(in the rows, 128 means zero)
Each path below is one point turned by a fixed rotation once a step. After each direction that follows a path, write how fast that rotation turns it, in degrees each step (0 if it stays still).
Each turn is a multiple of 5 degrees from 10 to 175, or 0.
Rotation 1:
[131 128 132 131 131 130 142 132 127 130 127 123 124 129 115 118 139 126
 121 120]
[134 127 133 127 141 138 129 132 128 135 137 125 124 125 119 119 132 124
 122 122]
[129 125 136 123 136 135 132 126 122 138 122 126 119 126 118 122 140 126
 124 127]
[133 118 130 137 134 132 132 128 126 130 135 122 116 125 121 122 139 122
 125 125]
[129 127 125 127 136 130 136 130 132 140 131 124 117 126 119 117 135 133
 123 129]
[132 123 136 130 140 138 130 126 125 135 134 121 120 123 125 127 137 135
 124 132]
[130 128 130 137 130 133 142 128 123 134 126 123 118 127 119 126 140 130
 123 133]
[134 127 132 134 137 132 138 133 131 130 138 119 127 127 120 122 136 134
 120 124]
[131 135 135 126 138 141 136 132 125 139 128 126 126 127 117 123 133 130
 121 130]
[133 123 141 131 134 135 135 128 121 127 127 122 125 126 118 126 141 125
 122 122]
[132 128 128 133 133 134 137 133 127 134 131 126 120 129 115 116 134 119
 123 123]
[131 123 135 121 141 133 128 128 129 136 132 124 122 124 120 118 136 130
 123 121]
[130 123 133 131 135 139 130 126 121 138 127 127 114 124 121 125 137 122
 126 132]
[129 128 123 130 128 125 130 131 133 127 132 127 128 129 127 124 126 128
 127 125] : 110
[128 127 130 125 128 128 125 128 127 128 126 130 128 129 126 125 128 121
 128 123] : 40
[125 130 127 124 126 124 132 127 129 130 122 128 128 129 126 126 130 131
 128 128] : 170
Rotation 2:
[144 135 128 117 132 130 126 130 123 137 134 130 133 135 123 121 134 123
 121 124]
[137 126 137 120 140 129 117 134 122 138 138 128 123 136 124 131 131 129
 132 127]
[139 130 125 117 129 125 117 128 123 134 131 126 126 138 121 127 131 141
 118 128]
[138 126 138 122 129 126 115 126 120 132 142 137 128 129 131 130 127 133
 119 130]
[137 124 130 119 130 129 125 128 119 131 131 123 120 133 128 142 130 131
 111 132]
[136 133 133 121 131 132 122 130 120 130 133 133 127 130 131 123 131 121
 107 131]
[137 126 132 126 141 132 121 138 123 133 133 126 124 131 132 137 139 122
 120 131]
[140 134 123 123 128 125 118 140 120 137 126 128 125 135 126 123 135 125
 119 132]
[140 126 134 124 131 126 118 134 119 141 134 134 137 129 132 131 137 129
 128 134]
[146 128 126 119 124 123 127 130 118 140 133 125 125 135 124 137 131 129
 125 127]
[137 131 140 114 130 130 125 124 118 140 135 132 132 133 123 124 128 126
 120 131]
[141 126 131 117 140 133 125 127 125 132 140 126 126 135 124 136 133 130
 121 121]
[135 133 133 118 133 128 115 133 122 131 133 129 116 137 122 123 126 131
 117 129]
[126 127 131 125 127 123 126 128 126 129 128 126 127 128 129 127 134 128
 126 123] : 0
[129 128 130 124 129 128 129 124 129 129 131 128 128 130 124 127 125 132
 132 125] : 40
[126 130 128 126 127 129 128 125 129 129 125 129 134 128 127 122 130 130
 124 131] : 140
[125 129 134 129 128 128 125 129 126 129 129 132 127 127 129 124 125 125
 130 130] : 155
Rotation 3:
[124 123 137 133 125 124 131 140 123 128 126 125 134 140 117 134 122 128
 131 121]
[117 130 134 132 133 131 132 134 134 133 132 129 128 138 112 125 127 121
 128 119]
[121 117 131 127 130 126 133 140 129 135 123 128 135 138 121 136 121 124
 127 119]
[119 122 132 129 131 131 133 131 136 139 128 133 122 135 113 129 132 129
 123 119]
[121 118 135 126 127 128 135 126 128 135 117 129 131 140 125 138 126 127
 127 117]
[125 124 141 136 126 124 136 127 132 135 125 134 125 136 114 129 134 135
 129 121]
[119 126 140 128 130 124 133 125 126 126 119 131 130 144 123 134 127 122
 134 121]
[126 125 141 135 130 118 133 133 131 135 132 139 131 136 117 127 128 127
 134 122]
[118 124 133 121 132 124 129 131 125 129 127 137 124 143 120 133 125 119
 132 121]
[127 119 135 129 128 125 129 131 129 142 134 142 132 134 123 128 124 125
 129 115]
[121 120 130 123 123 128 127 128 121 131 126 136 120 141 116 134 127 127
 127 118]
[125 124 139 133 122 132 128 123 125 138 129 133 134 137 124 128 128 128
 128 111]
[124 126 134 131 118 126 129 130 119 126 126 130 127 142 111 133 126 131
 129 120]
[127 127 129 128 132 126 133 128 134 129 123 127 127 127 129 130 130 129
 128 131] : 25
[127 129 128 127 129 130 129 124 129 130 127 127 134 129 133 128 125 124
 128 125] : 155
[129 128 133 131 130 129 126 130 130 131 131 127 128 126 131 124 131 129
 128 125] : 175
[128 123 124 125 127 131 127 127 129 133 127 130 125 126 129 130 128 130
 124 126] : 55
